Each path below is one point turned by a fixed rotation once a step. After each direction that follows a path, write how fast that rotation turns it, in deg/step (0 if it stays still).
Each turn is a multiple of 5 degrees from 10 to 175, or 0.
Each row of a path follows its step; steps can be skipped.
Rotation 1:
step 0: [  1 -13 -35 -14   8  11   8 -35 -26  28  22 -16   4 -17 -34  52  -8  -8
 -29  -3 -12 -21  35  17  27  37  10  18  -1  -1  40  32  -8  -4 -16   0
  12 -44   0 -10  11  23  -6  54  -5   0 -54  14 -24 -15   3  -4  -1   9
   0 -22  19 -17  -3 -41 -24]
step 8: [  7  22 -10 -10  11 -27   0 -23   2  27  39   0  18   3 -39  -7  16  37
 -35  23   2  29  38  27  18  31  -1  18   0  -7  19  17  12  22 -32  43
   2  19  -3  -2   4  37 -63  20   7  26 -38   5  19 -32  15 -17  -2  15
 -26 -14  -6   7  -4 -35  -3]
step 15: [  5 -19  53 -25  -9  -8   5  17  24   2  28  16   8  54 -17 -31  25 -15
  -8 -17 -33  15  -6  -3  28  -3  26  -1  16  21 -31   3  36  13 -28 -13
  34  13 -20 -25  15  26 -43  -7 -15 -33 -36 -36  11 -34  17 -19  23  10
   9 -13 -13  -8  21 -31  -2]
step 18: [  8 -37  15 -28 -35  16 -45 -30   4  10 -27  35  13  20 -14 -27   4  23
  -4  12 -16  -6  37  16   3  19  31  -7   0   6  16  25  16   9 -16  -2
  35  11 -67   6  38  21 -35 -43 -14   7 -12  14  13  -7   3  31   7  17
  13 -26 -21  20 -14 -21  10]
step 20: [  1  -5 -13  -1  29  10  28   5  -1  14  35  -1  19  -1 -72 -11   2  14
 -29   3 -19  27  49  12  16  14  15   7  -4  18  -1 -16 -24  12  30   0
  23 -24 -23 -18   9   2 -10 -11 -32  -6  -5 -23  -2 -54   0 -15 -29  -1
  26  31  10  28 -25 -57  22]
step 22: [ 14 -19  24 -44 -14  43  15  23 -13   3   4  50  34  -8 -18  57  12 -35
 -30 -13  24 -12  28 -28  -1  13  21 -27  -9  14   3  44   6   0   6 -22
  23 -11 -15 -13  39  -3  -2 -23  12  -5  -8 -33 -17  -5  29  25  17  10
  34  -5  -6 -12  31 -24  11]
step 26: [ -9 -29  12 -31 -10  15 -13 -30  -4  -6  20   2  -6  58  -1 -13  25   5
 -16 -19 -14  -6   8  -6   1  20  54  31 -10   5  22  43  16  21 -16 -47
  24 -43 -38  19  34  -5 -13 -12  -5 -13 -15 -42  37  -4  -4   2  19 -40
  -5  -1  -2 -24 -10 -12  18]
Directions:
[  9  -1   5   6  -8   1  -1  -8  -2   3 -20  -5   0  -5   0   8  -9  -6
  -5   1  -5  -1   3  -5   1   2 -15  -8  -2  -9   9   3  -2  -3   0  -1
   4   3  -6   5  -4   0 -12   2  -4  -3  13   4  -6  -5   2   4   2  -5
   2  -4   1  -7   5  -4  -7] -> 65
[ -2   1   0  -2   1  -1  -6   3  -6   3   4  11   6   1   1 -13   5  -4
   2   3  -4  -7  -5  -1   3   5  -4   3   3  -3  10   6  -3  -9  -4   7
  -1  -9  -4   2   4   9   9   1   5   3   0  -2  -9  -4   2 -11  16 -13
   7  -8  -9  -3  11  -2   2] -> 95
[  7   7   3   0   5   5   1 -11   1   0   3  -2  -3  -3  -2  13  10  -7
   6  -3   0  -4  -8 -12   4   0   8  -9  -5   0  -4  -1  11  -3   1  -4
  -1   0  -3 -13 -11   6  10   0   9  -2   6  -6 -13  -3   5  -4   3   5
   6   9   1  -6  -4   3  -1] -> 35
[ -8  -1   2   3  11   8  -1   3   3  -4   1  -8  -7  -2  -2  -2  -3   4
  10  -2  -5  -2   1  -1   1  -2   5  -4 -16  -2   6   1  -4  -5  -6  -2
   0  -4 -11  -9  -5  -3  -6   3  -3   8   1  10   2  13 -16   5   4   1
  11  -8  -6   2   0  -3   7] -> 55
[  1  -4   4 -11   8  -2  -1   2   0   0  -3   1  -5  -8  -9  -8   1  -3
   7  -4  11  -9   1  15  -4  -5  -5  -7   3 -10   9   1  -8  -5   3   0
   0   5   6  -9   1  -5   1   8   3 -14   4 -12   6  -5   3   8  -2   4
   5   4  -2  -2  -2   0   7] -> 40
[ -9   3   6   6  -7  -1   6   2   1   9   0   0  -2  -1   8  -3 -13  11
   3   0  -3   3   0   7   4   0  10  -5  -1  13  11  -3   1 -10  10   0
   0   8  -2  -3  -1  14  -4   4  10   2   7  -4   6   0  12  -5  -1  -2
   3   0   1   6  -7  -1  -6] -> 70
Rotation 2:
step 3: [ 17  15 -19   5  22   1  38  14  12   4 -19  20  -5 -10 -13  -8 -48   2
  -3 -34 -15  21 -29  19  44  41 -54 -20 -22  24 -22 -17 -17  32   2  11
   4 -13  19 -32   6 -13  34  -6   6  19   1  23  19 -30  15 -43   9 -26
 -31  15 -12  11   3 -12  23]
step 7: [  0 -14  46   7 -23 -17  34  23 -23  17  26  10 -24 -24   3 -25 -11  14
   4  -3  47 -13 -14  -6   2  14  23 -15 -21  26  -3 -39  56   5   3   9
  18 -19 -30  13   7  24  11   0 -41 -36  13  34  -6  16 -13  14 -15 -50
 -20  -9  19   0  14   5 -22]
step 10: [ 22  -8 -16 -36 -27  19  17  -4  15  12 -10 -42  -9 -28  13 -22 -11  41
 -18 -33 -23 -16 -30  14 -38   4  -6 -20 -22   1  -4 -27  13  -8  -6 -13
  42 -13  21 -51   6  -7 -31  12   3 -34  -8  21  23   8 -13  14  -1 -25
  10 -43 -34 -33  -2   4   9]
step 17: [ 23 -11 -12  -4 -15  16 -38  22   2 -40 -34  17   2 -20 -22  20 -18  42
  10  54  34  -5  -9  -4  -4  12   4   7 -13  64 -18 -14  15 -17 -16 -11
   1  43  15  -5 -19  38 -17 -23   2 -33  18   5 -18  10  -7 -12   2   5
  15 -15  -2 -39 -20  22  22]
step 19: [  7 -22  18  -5  -5 -15  37  35  19   6 -29  39  29  13  23   2  25   4
  63   3  11 -45   7  -7  13  -2 -16  21 -37  18   9 -17  27 -10   0 -13
  19  -7 -26  -2  32  11  -9 -11  20 -12  23   7  39 -31 -14  23   1 -25
   9   8   4  27 -45  23  -3]
step 26: [-27 -13   9  30 -25 -19   3  13  -4   7   1  29 -30   5 -14 -52 -66  27
  -8 -11  32 -24   1  14  16 -27 -10   6 -18 -13   6 -45  50  -3 -12  19
   5  51 -11 -11  -4 -12 -13  13  19  10  -6 -16   7  21  11   2 -12 -22
   9   5   9  30  16  11 -35]
step 28: [ 18   6 -45 -10  15   5   7   0  36   6  20 -20 -16 -29 -41  13 -46  12
  43 -17  -8  -7 -19   3  34  40 -22 -38 -23  23  38 -30 -15 -20  15  -9
  29  20  -5 -23  -5  -7   5   6  -6 -36  14  26  -1   3  16   7 -24 -27
  -7  -8  20  21  26  -9  24]
Directions:
[  1   8   0  -2   9   0   1   1   7 -16  -4  -2  -1  10  -6 -11  -3  -6
  -6   3   0  12   8  -7  15  -8   1  -4  -5   7  -7  -5  -1   5  -5   6
  -3   6  -6  -2   5  -2   0 -10   3  -2  -3  -5   5   6  -4   5  -6   1
   9  -7  -4  -2   2 -10   2] -> 125
[  0  -6  -8   1   8  -8  11   1  14   6  -4   3   5  -6  -1 -10   7   1
  -2 -15   8  -1  -2   3   1 -12  -5  -1   6   3  -7  -4   0  -3  -7   1
  -2  -1   9   7  -1  -1  11  -2  -5   3  -9  -4  -3   0   9  -4  -5   1
   1  -5   6   5   2  10 -10] -> 60
[ -6  -1   1   9   7   1  -1   0  -7  -4  -7   3 -11   8   7   5  16  -8
  -1   4   7  -4  -3 -10  -7 -12   2   1   2   6   3  -9  -5  -3   3   0
   4   6  -4   3   1   0  -9  -6 -15   0  -1   6  -6 -10   3   2  -3 -10
  -2  -2   2  -1  -4   6   7] -> 60
[  5  -6  -5   0  -7   6  -3  -6   8   4   2  -3   1  -2  -5   3  -4  -9
  -4   0  13  -3  -1  -5   2   1   9  -3   1   3  22   4   6   1  -1  -4
   7   6   1   2  -7   6  13  -6  -8  -8  -2 -11  -2  -3  -9  -7   1  -5
   3  -3   4  -5   2 -10   2] -> 135
[  1   4   1  -3  -1   2   0   5  -4   6   6   2  -2   0  -2  -7  -1  -4
   5  -1  -2 -14   6   2   8  -6 -12   9  -6  -3  12   0 -10   2   1   1
   5  11  -5   0 -13 -11   5  -2  -2  13   5   0   0  -2  17   6  -1   4
   6   4   2  -2   1  -9  -2] -> 145
[  2  -6   4  11  -1  10   4   7  -1   4  -2  -8   5  -4   8  -8  -7  -2
  -8   5   1  -1   1  -9   1  -5   1  -4   5  -3  -9   1   9  -1  -4  -3
   7  -8  -8  -9 -15 -21  -1  -4   5   3   3  -4   2  -1  -5  -3   2  -6
  -3   0  -1   4  -8   5   3] -> 90
[  1   1   5  -3  12   2   2   4   1  -2 -13   2  -4   4  -3   6   4   8
   5  -4  -6  10  -2   0  -1  10   0   4   5   6   7   5  -1   0  -9  -8
   2   0  -5   0   0  -1   4  -2  -1   8   1 -10  10   3   1  -8  -8  -3
   0  16   8 -10 -16   0  -4] -> 135
Rotation 3:
step 0: [-33   8 -29   2  -5  50  16  -1  26 -24  14  14 -43 -10   7   7  15  12
  43  -9   3 -22  25 -21 -14  30 -14 -27 -20  56 -17  -4 -17   2  13  37
   5 -14 -38  -1  22 -11  30 -23  43 -24  39  33  12  18   1   1  62  -9
 -47   7   0   0  -5  -6  14]
step 3: [ -3  16  -9 -12 -16  36   6 -29 -28 -19 -41  11   3  19  12 -14  13 -34
  81 -50 -13 -33  12  45  -7 -10 -17  30   6  11 -27  -6 -18 -42   8   1
 -20 -25  10  18  -1 -47  22 -17  18   5 -20  -1  13  10 -26   1 -12   1
 -37 -29 -28  26   0  30  -6]
step 12: [-21 -12 -26  11  41  34 -11   7 -23 -18 -24   4  37 -18  11  33 -49  21
  27 -10 -15   0  41  -2  -9  20 -13   2  -7   5   1  32 -25  40  49 -52
  12 -33 -15   6   6 -21 -41  11 -40  -6  26  29 -20  32  21  23  12 -20
  24   3  21 -11  10  11 -20]
step 18: [  0 -16 -13 -47  47 -15  29  39  38  18 -22 -33  16  -1 -24  61 -16  -6
  -9  11 -11  -9  24  24   3   8   1  11  11  27   2  59 -11  -3 -29  40
   7 -19  34  -3  15 -19   5  22 -25  -9   1  36  11 -14  -9  17  21  -7
  28  29   7 -36  45  -4   9]
step 20: [-40 -12  -7  -1 -11  26 -37  -4 -23   7  33  12  13 -27  16 -22 -45  68
  -5 -31   4  33  -8 -28 -26   1  16   7 -30 -15  -8 -10  -7  -5   7  -7
   0  10 -11 -13 -16 -16  24 -28   0  14 -18 -35 -35 -10   6  -5 -22  -4
  -4 -82  44   9   6  23 -20]
step 22: [ 21 -10   3  30  -4  -4  25  -2 -10 -30  13  15 -11  26  -2  -4   3 -69
  41   4  41  -9  31  44   8 -41  -3  -1  35 -17 -34   0   1   9  21 -22
 -26 -20 -23 -32   5  34   5  27  34   5  -4  36   2 -27 -27 -26 -13   4
 -36  27 -36  29  20  17   7]
step 23: [-19 -22  26   0  -5   7 -27 -16 -15   4   3  -5  25  -6  20 -10  -7   6
 -29   4  -8 -50  24   6  -7 -37  14  -6 -10  -3   9   4  30  18 -35  22
   8  20 -16  -2 -39  42  41 -14 -10 -25  26  20  -3   3 -41 -17 -51   5
  -6 -11  45  63  -3 -23 -61]
Directions:
[ -3  -2   0  10  14   2 -11  -2   0   0   2  -7   1   0  -5  -6   1  11
   7   7  10  -9   5   3   0   7  -6  -5   7 -10  15   4   6  10   4  -1
   1   1   3  -1  -2   2  -2   9   4   6   9   5   7 -13  -2   1   4  -5
   0   5   3   8  -2   6  -1] -> 100
[ -5   0   1  -8   2   7  -6 -11   0   2  -3   2   5   9   1 -10  -3   0
  -7   4  -2  10  13  15   2   7   3  -1  -1   2 -10 -11  -7  -3   2   0
   6   0  -9  -1  -2   0  -2 -10  -7   0   5   9   1  -4  -6  -3   8  -3
   1 -13   3   8  -1   8  -2] -> 130
[ -5  -6  -8   3  -7   4  -6  -5   4   6  -7  -4  -2  -4   6 -10  10   0
   5  10   4  -2  -2  -4  13   0  -8  -6   1   7  -1   3  -3   2  -3  -6
 -11   6   6  -4  -3  -1   4 -10  -4  -4  -1  16   3  12   3   4  -7   2
   3   4  10 -11  -4   0  -2] -> 155
[ -5  -3  -8  11  -2  -2  -6  -9   6  13   0   3   9   9  -3   8 -10 -16
   7  -5   1   3  -4   8  -2  -2   5  -3  -6   5   3   2  12   6   4   4
  -3   6  -2   0   2   1  -3  -8   1   8  -7  -4   8  -4  -1  -2  -8   5
  -4   1  -3   1 -12  -1   5] -> 60
[ 12   0  -4   2   3   8  -7  -5   1   0 -13   1  -5  -9   2  -2  -8  10
  -2 -15  -2   0 -14   8   6   6 -15   1  -5   3  -1  -2  -4   2   6  -3
   9   0   4   7  -5   1  -2   1   0   7  -2  -8  -6   7  -4   0  -4   1
  -8  -3   1   2  -4   6  -6] -> 85
[  2   0  -6  -1  -6   9   5   2   2   0   1  -3  11  13   2  11   4   6
   0  -6   6   2   0  -5  -1   0  -9  -5   3  11   7  -6   1  -7  -4  -3
   8 -14  -1  -8 -12  -7  -5  -1  -5   8   4   1   5  -1   0   2  -4  -1
  12  11  -6  -2   6   7   0] -> 115
[  2  -8   7   7   1   4   8  -1   3  -8  12  11   3   3   3  -2   0  -2
  -3   8   2 -13 -11   6   8   3   4   0   1  15  -2  -4  -1   8  -6   2
   5   7   0  -6  -6  16  -1   0  -3  -1   9  -5   4   3   4   6   2  -7
  -7  -4  -6  -1   3  -3  -1] -> 45
Rotation 4:
step 2: [  8  28   1 -20  46 -10 -27 -28  65 -19 -33  -9   9   5 -34 -21  25 -16
  -1 -31 -13  29   0  -6  19  22 -15  23 -31  -4   4  13  13 -27  -6  -7
 -13 -15  16  13 -44 -16 -11  14   8  16   6 -12  18 -21 -11 -18 -13  18
  32   9  16  19  -3 -40   0]
step 5: [  9  18   4 -22 -17  12  21  -3  18  22   0   2   9  41 -26   6  -9 -63
  10 -21   1 -13  -1 -26  -3 -18  26 -26   4  -5  27  -3  10  51  13  -8
  -7 -14 -46   4  -2 -35  17  -6 -14  -9   0 -39 -41  12 -30 -14   8  15
 -34   3   5   4  16  41  -7]
step 6: [-28 -21 -26  -5 -11  -8  -9  -1 -27  44 -29  33  13   3   9  13 -24 -25
 -10  32 -17   6 -10  36 -42  23   6  16 -26  25 -12   1 -16 -11  -4   9
 -14  -2 -57 -31 -12  16 -20 -19  21 -13 -12  19  -6 -22 -42  40   8  -4
  12 -18  -5   5  26 -15  -1]
step 9: [  8   8  23 -27  -1   4 -15  -9  -4   4  16 -37  11   3  17   6 -60  56
  29  27 -26  11   8  28 -14 -19 -10 -19   5   2  11 -48  30 -11 -21 -13
  21  22  13  20  22  32  36  12  -4  -1  19 -14 -26  -7  15  -4  33   5
  14  -3   3  15   0 -15 -30]
step 18: [-13  15 -39  12  36 -31  14  -1  20  -5  -6   8  40 -14   3  32 -14   2
  23  16 -12   5 -16 -12   0  11  26   7  -6 -19  53 -15 -30 -25  -6 -26
 -41 -32  10  21   7  -7 -19  26 -16  20  16 -26  41 -12  12 -32  13  -9
   3 -33 -23 -28   9  10 -13]
step 21: [ 28   7  14  -2  10  -5  -9 -15 -28  28 -25  15 -10   6  16  -6 -27 -23
  -9   8 -24 -21   1  -9 -28  22 -19 -40  -7 -27 -19  34 -41 -16   9  -5
  -7  13   4  -2 -32 -11  -2  27 -38 -36  22 -31 -16  35 -37 -12  12  10
 -27  21  40  23  -8 -21  12]
step 26: [  0 -20   5  23  -9  25   1  29 -45  20  -6 -33  23   6  20   4 -62  23
 -25 -29  28 -22 -24   5   2  13   6 -12  32  -3   2   9 -17  22 -21 -17
  31 -22 -41  -7  14 -23   6  21 -32  -6  29 -16  -7 -25 -25   5  -7 -13
  11 -17  -3  13  25  28   5]
Directions:
[ -4  -1  10   2   4  -2  -1 -12   0   4  -4   0 -12  -4   7   9  10  -7
  -1  -4  12   4   3   3  12  13  -3   5   3  14  -3   1   0  -5   2   5
   2   4   3  -2   1  15  -7  -1   7   5   3   5  -1  10  -2  -8  -4  -1
  -5  -3   2   5   1   6   0] -> 85
[ -6   4  -2  -3   5  -3  -7  -3   5   4  -4   4  12  -8   6  -3   0   1
  -9   2  13  -4   5   5  12   0  -3  -9  -9  -4   0  11   7   2   0 -12
  12  13   0  -1   0   4   5   1  -5  -1  -9  -3  -1  -7  -2   7   7  10
   3   4   4   5   0   0   2] -> 170
[ -4  -3 -13 -10   0   1   7   0  -1   7   4   3   5  -1   2   9   0   3
  -3  -7   1   0   9   7   7  -3  -3   9   2   2   3   8  -8  10  10   8
  -2  -4  -4   3  14   3   7  -4  -4  -5   4   5  -8   2  -8   4   0  -8
  13  -3  -6  -2  -5  -1 -11] -> 40
[  6   1  -6   9   2   1   4  12  -2   4   4  -2   2   6   6  -3   1   2
   6  -3   4  -4  -4  -8  -3   1  -7   8 -14  15   7   4   3   3  -1   0
   1   1   3  -6   6  -4   0  -1  -4   3  -4   9  -1  14   1  18  -8   9
  -4  -2   4  -1   7   5   4] -> 155
[ -7   7   1  -4  -5   8   1   3  -9  -5 -11   3  12  -5   5  12   3   1
   2   2   2 -10   2   3  -3   2   4  -6   1   3   1   6   0  -4  11   4
 -10  -5   1   2  -5 -10  -1   1   0   8 -11   3  11   8   4  -1  11  -7
  -5   4   2  -6   7  10  -5] -> 145
[ -7  -8  -2   9  -1  -7   7   0  10   1  -7   1  -5  -6   3   6  -2   4
   3   3   3   0  -3  -5  -3   4  -7  -6   0 -13  -2  -1  -4   5  -9  -6
  -1  -7  -9   5   3  -6  -4   2  -2 -13  -1  -1   9  13 -10   0  -3  -1
   5   2   2  10  -3  16   0] -> 140
[  7  -6  14   1   6  12  -4   1   1  -6   3   3   1   3  -3 -10  -3  12
   0  -2   1  -8   8  -3   7   0  -1   0 -11  -1  -8   1  -1 -10   0   4
  -5   0   2   6  -1   1   7   0   6  -4   1  -3   4  18 -10  -2   6   1
  10   1  -7   6   5 -11  -2] -> 55
